In the rows, zero is written as 128.
Each named turn below is shown by a few rows before and after it. Which turns, in which order, take the first row of each later pair to the second? The first pair is answered.
K_435 (before -> after):
[160  83 152 153  92 155 100 133 108 115 188 117 102  94 140 103 132 131
 163 127 162 105 106 130 157 145 156  76 169 134 121 108 119 111 124 129
 141  65 137 199 102 146 122 118  87 121 118] -> [128 104 201 156 135 157  75 128 123 105 152 139 125 153 112 134 144 135
 141 123 139 128 105 167 137 120 105  85 194 142 125 146 164  89 113 172
 127 155 141 177  92 130 145  92  87  98 112]
[112 119 137 138 137 134 162 141 129 128  98 124 122 129 135 128 151 116
 121 130 112 151 113 139 111 116 143 139 127 103 142 133 173 100 137 120
 127 160 135 119 129 114 110 158 135 118 105] -> [126 114 119 137 106 137 162 128 128 144 126 120 118  94 144 103 146  99
 137 133 135 135 116 116 116 139 155 130 118 101 135 118 146 118 132  89
 137 104 131 136 117 126 118 170 122 132 114]
[183 149 151 134 127 130 115 132 142 121 124 116 101 139 131 167 156 147
 139 150 103 105 111 128  84  84 110 151 133 132 122 142 116  95 121 112
 108 153 145 110 108 117  78 134 130  80 137] -> [193 138 126 128 112 127 127 134 135 126 139 107  91 116 140 154 154 147
 150 149 113  98 112 114  92  94 130 148 123 128 120 125  98 104 126  94
 115 115 145 117 115 125  68 147 132  89 139]
K_329 (before -> after):
[131 156 120 117 110 143 142 123 135 174 140 129 136 111 109 135 109 108
 163 146  98 127 140  92  89 147 124 170  99 112 125 152 159 143 147  99
 136 128 121 136 147 198 144 101 163 114 116] -> [134 130 125 141  84 183 129 103 146 167 153 107 126  90 121 100 129 104
 181 113 117 114 126 117  98 148 128 136 110 132 120 131 154 135 141  97
 145 102 114 163 111 179 135  91 113 119 117]
[130 117 140 144  76 157 101 106 136  92 122 136 153 102 109 129 148 111
 155 110 127  89 119 122  84 118 132 120 107 169 105 160 125  87 130 125
  91 138 136 182  93 119 140 137  91  86 125] -> [118  90 122 124 105 160 134 172 111  73 136 130 132 100 143 133 140 154
 128 106  90 111  81 133 117 102 166 136 115 130 132 151 120  55 151 147
  94 126 143 163 137 124  94 132 127 106 102]
[ 84 121 124 130 145 125 117 146 126 117 161 129 123 136 124 109 117 119
  90 138 109 146  79 158 140 144 126 140 142 114 112 130 157 110 122 140
 122 137 108 118 138 145 123  95 141 162 115] -> [ 89 147 132 130 141 105 105 121 136 128 150 142 136 143 101 122 113  95
 101 153 119 138 106 142 119 153 104 146 134 124  99 149 160 132 118 132
 113 156 105 122 128 149 151  97 143 146 125]
[142 135 122 132 136 116 114 140 131 138  58 118 145 183  92 163 142 146
 132 125 130 143 162 156  83  99 100 129 114 181 135 147 152 113 134 162
 126 207 118  89  91  99 133 139 133  76 146] -> [145  99 125 150 116 158 108 137 131 123  75  91 128 159 115 129 160 160
 138  93 134 136 128 182 100  98 118 101 128 193 139 120 144  91 134 166
 136 175 112 112  69  79 108 133  90  89 138]
K_142 (before -> after):
[148 109 123 108 152 102 168 124 103 149 130 115 136 124 132 144 148 123
 147 155 109 155 131 120 150 141 130 107 106 125 118 141 108 145 144 132
 123 145 132 126 138 147 138 151 154 137 133] -> [154  98 122 117 143 110 164 109 104 145 116  99 125 118 136 136 158 124
 157 143 119 156 133 136 146 137 133  90 101 142 115 132 108 139 147 132
 126 144 127 131 130 132 126 157 131 132 138]
[139 125 100 115 128 108 143 144 117 118 120 122 115 114 123 139 133 136
 132 128 118 136 148 107 127 134 156 145 100 125 139 127 109 140 140 114
 137 108 136 124 145 142 107 152 157 115 120] -> [146 112 100 131 116 124 136 132 120 111 111 109 109 110 126 132 147 138
 143 111 128 137 146 121 123 131 156 126 102 142 137 119 111 136 140 113
 139 105 129 135 132 125  99 158 130 106 124]
[132 103  80 149 142  87 154 122 111 122  95 114 112 125 139 168 128 136
 117 104 160 130 140 120 138 111 171 128 106 119 137 108 150 137 129 138
 134 135 123  92 157 117 106 188 157 113 118] -> [126  85  90 168 125 120 135 110 120 111 102 101 104 115 148 147 142 138
 122  79 170 126 124 145 145 105 170 102 118 136 135  93 146 124 124 143
 139 124 114 110 132 101  99 178 122 121 115]
Now pairs of rows:
(2 to 3 turns a pair)
[169 117 127 143 125 137 111 119 131 120 122 153 142  95 134 106 149 140
 129 138 142 100 161 118 129 136 171 128 109 138 113 131 106 125 111 122
 161  87 125 131  99 140 110 149 122 130 123] -> [161 108 119 137 131 137 126 142 125 114 121 151 135 100 146 111 145 151
 124 138 132 107 151 122 138 131 182 132 110 130 121 130 107 116 117 131
 162  88 127 122 115 142  93 152 130 135 116] | K_329 then K_142 then K_142
[178 113 145 179 123 181 114  94 151 141 197 136 144  70 124  84 153 176
 126 133 144 138 113 150 138 151 165 112 172 119 120 111 124 147 129 108
 152  65 135 146 129 130 151 101  91 194  78] -> [187 154 119 140 152 102 153 120 132 157 181 164 155  91 108 138 118 171
 113 185 127 152 152  96 124 156 169 155 141  87 124 140 121 179 139  99
 142  87 144 103 184 166 163 128 170 176  85] | K_142 then K_142
[131 103 110 132 122 149 145 172 119 116 154 118  99 112 156 108 125 157
 114 117 114 127  97 119 161 129 161 119 128 109 145 101 115  93 144 121
 147  87 136 132 136 130  87 129 130 146 111] -> [131 101 112 139 113 157 138 162 124 118 154 110  98 106 155 103 130 151
 123 107 119 123  99 122 157 133 159 115 127 114 142  98 113  96 145 120
 149  82 134 140 122 123  88 128 118 147 115] | K_329 then K_329 then K_329
[134 127 143 123 129 125  99 111 119 116 114 124 106 146 111 134 121 115
 148 103 125 110 142 176 121 122 105 123 144 147 133 143 157 120 125 140
 120 146 144 154  96  83 131 130 100 108 128] -> [135 108 124 120 113 141 111 126 110 118 149 115  95 116 135 110 118 124
 145  99 125 101 119 168 141 130 131 118 148 129 138 119 134 117 127 124
 130  97 141 168  98  93 112 129  99 133 123] | K_435 then K_142 then K_435
[131 110 150 101  61 156 129 132 116 157 164 149 128 120 160  82 103 128
 130 123 123  86 118  74 147 135 126 138 150 109 154 106 102 116 132 115
  98  90 111 172 101 144 133 110 122 181 126] -> [146 125 122  77  85  90 161 151 103 157 122 153 128 139 146 131  90 127
 126 154 112 107 159  42 129 129 138 159 114 109 157 124 111 137 153 114
  88 121 114 138 148 150 125 143 169 148 133] | K_329 then K_142
[103 118 106 122 158 122 170 133 108 161 126 117  76 139 125 138  86 181
 125 143 106 121 137 156 108 166 144 197 127 102 136 108  99 167 125 115
 177  96 150 121 117 154 130 137 157 170 132] -> [122 112 111 154 130 134 148  85 121 159 102  95  72 128 114 125 109 157
 153 123 145 110 161 170  89 168 135 164 116 150 117 101 104 182 125 103
 177  97 143 140  83 123 136 152  99 144 149] | K_142 then K_329 then K_142
[157 141 113 129 117 109 113  98 132 127  82 129 129 138 102 145 137 106
 144 138 149 129 161 116 110 133 106 122  94 158 127 136 146 149 130 112
 116 148 132 118 132 119 132 164 118 107 139] -> [145 105 121 145 125 155 108 118 134 102  80 110 114 140 122 125 153 136
 132 106 138 137 119 161 130 115 115 104 117 162 140 119 153 112 135 140
 123 148 128 129 118  94 102 144  92 120 120] | K_329 then K_435 then K_435
[ 98 164 181 135 138 128  97  90 153 153 139 166 156 155 109 131 128 101
 131 139 138 114 141 127 115 150  78 131 145 116 114 160 153 138 108 135
 117 165 134 128 105 141 195  98 138 121 131] -> [ 93  91 158 138 148 173 127 149 133 108 139 122 108 144 159 115 148 159
 109  95 112 142  78 180 159 116 133 104 160 111 148 120 152  83 138 166
 127 142 131 127 127 110 110  99 120 141 104] | K_329 then K_435
[119 151 172  96 221 105 134 115 134 120 182 145 180 173 107 138  96 156
 143 146 100 124 134 109 149 127 121 150 171 119 149 167 142 109 152 150
 112 164 127 125 124 153 161 115 182 146 166] -> [161 148 146 117 165  91 129  54 139 134 165 116 165 137  97 118 108 117
 192 143 159  99 182  84 120 149 134 118 131 170 125 146 123 158 155 106
 115 131 111 150  96 138 164 160 131 123 195] | K_435 then K_329 then K_142
[140  90  61 131 179  98 163 183 112 137 125 127  81 113 159 132 161 141
 151 150 110 133 120 105 158  61 158 150  73  95 107 137 146 181 119 140
 124 143 125 104 161 106  95 114 154  76 166] -> [149  82  80 165 155 128 134 138 127 131 109 107  80 114 153 112 190 126
 170 121 139 122 124 135 145  58 141 112  78 137  95 127 158 182 110 148
 123 154 116 129 116  75  98 114  95  61 170] | K_142 then K_329 then K_142
[114  96 106 116 128 126 155 160 111 124 136 111 112 136 133 130 128 134
 117 137 101 136 113 116 141 126 153 143 111 125 141 124 144 122 131 143
 121 129 127 126 147 130 105 136 130 144 118] -> [123 124 115 116 130 100 150 136 118 138 115 125 125 148 109 145 121 110
 129 157 114 135 141 100 116 128 134 150 102 140 132 139 152 142 125 137
 113 155 124 122 144 131 131 145 137 126 132] | K_142 then K_142 then K_329
[129  88 114 117 130 141 163 156 107 108 120 100 114 140 145 139 135 158
 118 115 109 142 104 157 134 106 172 122 130 120 162 120 123  90 150 133
 124 117 124 133 139  96  80 113 126 131 119] -> [146 128 123 123 127  96 149 105 122 127  79 116 134 163 100 168 135 118
 136 142 134 135 162 136  89 112 140 128 102 150 139 149 137 130 142 119
 108 160 121 126 130  96 122 139 124  91 143] | K_142 then K_329 then K_142
[120 143 154 137 113 150 101  94 124 146 167 163 138 130 110  91 137 137
 129 141 156 123 124 101 129 147  92 129 137 109 127 149  98 146 112 122
 129 119 137 124 147 119 127  92 117 143 121] -> [122 131 147 126 148 121 126 124 112 125 119 152 125 158 106 131 139 162
 114 140 135 155 129 113 124 120 105 138 123 116 139 156 123 134 135 145
 119 164 135  93 185 101  97 110 140 118 115] | K_435 then K_142
[144 103 128 137 128 155 143 154 140  98 126 107  97 129 121 108 156 145
 120 102 139 147  94 146 137 117 129  99 125 147 143 116 123  99 120 138
 152 128 118 140 128 116 119 111 102 123 127] -> [149 156 138 125 133 110 132 126 149 131 116 138 128 143  84 138 135 110
 124 142 152 134 143 105 105 137  98 129 109 142 125 147 126 138 106 117
 142 155 120 126 130 141 176 114 132 108 145] | K_435 then K_329 then K_329
[140  79 136 113 148 150 130 142  80 118  66 100 123 153 112 139 155 134
 169 131 104 176 121 118 151 122 119 138 176 156 150 182 142 163 134 195
 116 109 168 155 122 136  90 114 116 123  88] -> [136 103 143 107 152 132 125 132  87 129  64 119 141 167  96 153 147 121
 165 147 100 173 137 105 137 128 102 151 178 152 145 196 144 171 123 191
 113 123 166 151 119 147 116 113 129 117  94] | K_142 then K_329
[165 104 112 133 120 129 137  93 121 153 146 112 125 126 115 123 132 105
 121  87 134  88 130 154 124 156 130 112 132 156 125  92 128 166 125 113
 153  97 125 156 132 131 142 105 120 135 124] -> [164  90 100 124 150 116 160 125 109 131 120 104 111 145 128 148 134 132
 104  83 108 113 122 166 132 134 143 118 129 152 141  95 143 149 142 137
 149 124 124 133 163 119 108 113 138 128 115] | K_435 then K_435
[139 123 127 176 110 163 103 132 112 101 190  66 113 140  89  99 154 113
 123  94 143  93 133 177  95 124 162 104 194 148 136  99 167  99 131 114
  95 121 125 122  80 119 142 113  50  95 124] -> [148 103 100 164 109 152 131 156  96  89 187  49  93 125 108 101 151 129
 118  94 136 104 128 168 107 119 194 103 183 137 144  87 157  99 148 111
  96  99 122 116 106 116 112 132  65  98 121] | K_435 then K_435
[108 139 149 139 145 120 113 121 130 136 125 149 143 124  92 149 112 112
 127 146 126 142 153 100 124 139  99 162 132 117 121 136 148 134 114 115
 142 152 140 138 130 132 162 123 125 108 125] -> [108 107 126 127 155 123 142 166 113 115 128 131 121 117 120 147 110 144
 115 134 107 158 125 106 147 126 135 163 131 100 136 123 143 111 133 124
 148 132 142 128 163 129 117 130 143 123 115] | K_329 then K_329 then K_142
[110 130 141 128 134 110 106 109 122 128 148  89 115 105  72 145 130 127
 156 130 149 168 165 118 101 101 198 115 129 137 121 138 145 165 171 130
 133 146 128  94 148  93 108 196 136 108 170] -> [108 119 138 125 140 122 117 127 116 118 153  81 106 101  85 138 131 143
 146 121 138 172 151 127 116  99 211 112 136 130 130 128 140 150 177 134
 136 136 128  92 159  93  90 193 138 117 161] | K_329 then K_329
[121 103 119 142 119 143 128 137 115 101 128 102 113 120 151 127 139 149
 141  82 132 139 100 165 150 112 158 112 134 102 140 112 121 109 123 120
 135 122 125 129 135 109  82 123 104 130 111] -> [137 142 102 118 104  95 136 121 111 137 144 130 137 105 134 142 108 116
 152 132 147 124 142 105 136 143 153 140 107  82 124 131 103 152 117  83
 136  98 129 121 149 148 124 141 151 128 132] | K_329 then K_435
[111 115 119 134 138 162 137 141 136 112 145 101 120 141 139 105 129 145
 111 109 100 140 116 162 143 111 126 104 134 118 130 122 134 126 138 146
 139 122 130 147 127 109 121 106 102 147 110] -> [136 129  81 118 123 115 158 138 124 125 135 104 117 122 135 123 111 127
 125 140 112 136 156 117 136 127 142 120  98 113 124 124 116 163 148 114
 136 104 130 139 155 127 125 140 131 136 125] | K_329 then K_435 then K_142
[117 118 132 133 155 115 118 107 110 124  68  91 112 158 134 166 131 121
 143 102 101 142 141 100 118 142 118  78 128 202  90 135 168 128 129 143
 127 186  83  90 149  87  87 182 102 104 134] -> [108  82 117 128 138 160 129 138  98 114 126  77  93 121 170 125 127 150
 138  81  86 131  87 111 158 149 150  73 146 173 101  99 136  99 133 139
 143 117  83 107 148  96  56 162  97 147 116] | K_435 then K_435 then K_329
[117 141  95  95 159 102 160 175 103 120 132 109  87 144 117 144 105 188
 121 128 128 164 103 130 129 127 171 100 159 120 145 114 126 141 145  67
 101 126 154  99 170 133  90 155 183 135 123] -> [ 95 156 164 137 140 165  89 110 140 125 144 116 114 157  88 106 135 164
 128  95 152 143  87 179 114 127 107  71 200 151 128 127 143 125 109  79
 103 155 150 136  89 109 142 107 110 133 128] | K_435 then K_435 then K_329
[138 144 124 111 161  83 145 121 118 111  60 117 119 161 121 172 126 146
 127 123 131 179 145 127 119 114 154 139  97 154 128 148 139 146 153 159
 115 197 125  92 175 112 123 144 133  73 135] -> [163 124  83 110 106  91 162 117 109 127 113  99 103  94 150 132 112 137
 152 127 156 149 143  86 143 145 196 130  81 138 119 109  87 169 157 108
 133  97 126 121 178 134 107 164 125 105 145] | K_435 then K_329 then K_329
[125 146 133 130 114 138  92 122 145 122 140 138 146 125 130 135 130 126
 119 135 158 109 138 137 125 136 139 119 143 107 120 116 108 131 109 141
 146 108 118 130 124 127 147 107 139 129 120] -> [124 143 131 124 135 122 107 139 137 113 115 132 140 147 126 159 130 139
 111 136 142 126 146 143 121 120 145 118 138 107 130 123 121 123 121 160
 139 139 118 112 147 118 131 113 156 118 117] | K_435 then K_142
[138 117 129 157 108 145 113 158  96 147  91 124 104 123 170 154 126 151
 147 126 128 116 106 134 106 145 109 118 141 170 119 145 112 111 128 115
 120 122  95 127 143 129 118  81 103 120 130] -> [136 125 125 144 109 133 122 171  87 155 107 135 113 120 174 156 110 153
 140 141 116 110 106 113 109 152 109 133 137 148 123 149 101 115 129 106
 121 108 100 123 154 150 123  76 130 129 129] | K_142 then K_329 then K_435
[120 130 127 163 125 123 113 109 142 110  86 100 143 167 105 126 176 123
 127 129 142 150 136 151 119 112 117  99 128 160  95 151 161 117 146 161
 133 173 109 113 110  93 111 118 113  97 138] -> [139 130 107 168  79 131 112  88 141 128 123  89 136 118 117  96 169 103
 149 136 165 121 140 118 126 141 134  91 119 159  82 131 127 140 140 119
 147 105 108 141  95 108 116 130  99 115 149] | K_435 then K_435
[107 155 131 119 138 132 115 125 136 134 114 141 133 137 123 143 129 108
 130 144 126 135 117 131 125 118 107 136 152 124 131 149 142 115 126 135
 119 160 132 111 123 127 150 116 133 120 123] -> [116 136 128 138 119 153 108 113 139 130 112 122 120 122 132 122 140 110
 142 125 142 131 112 147 128 119 115 111 151 146 126 132 141 109 128 130
 123 146 126 129 110 110 137 122  99 118 125] | K_142 then K_329
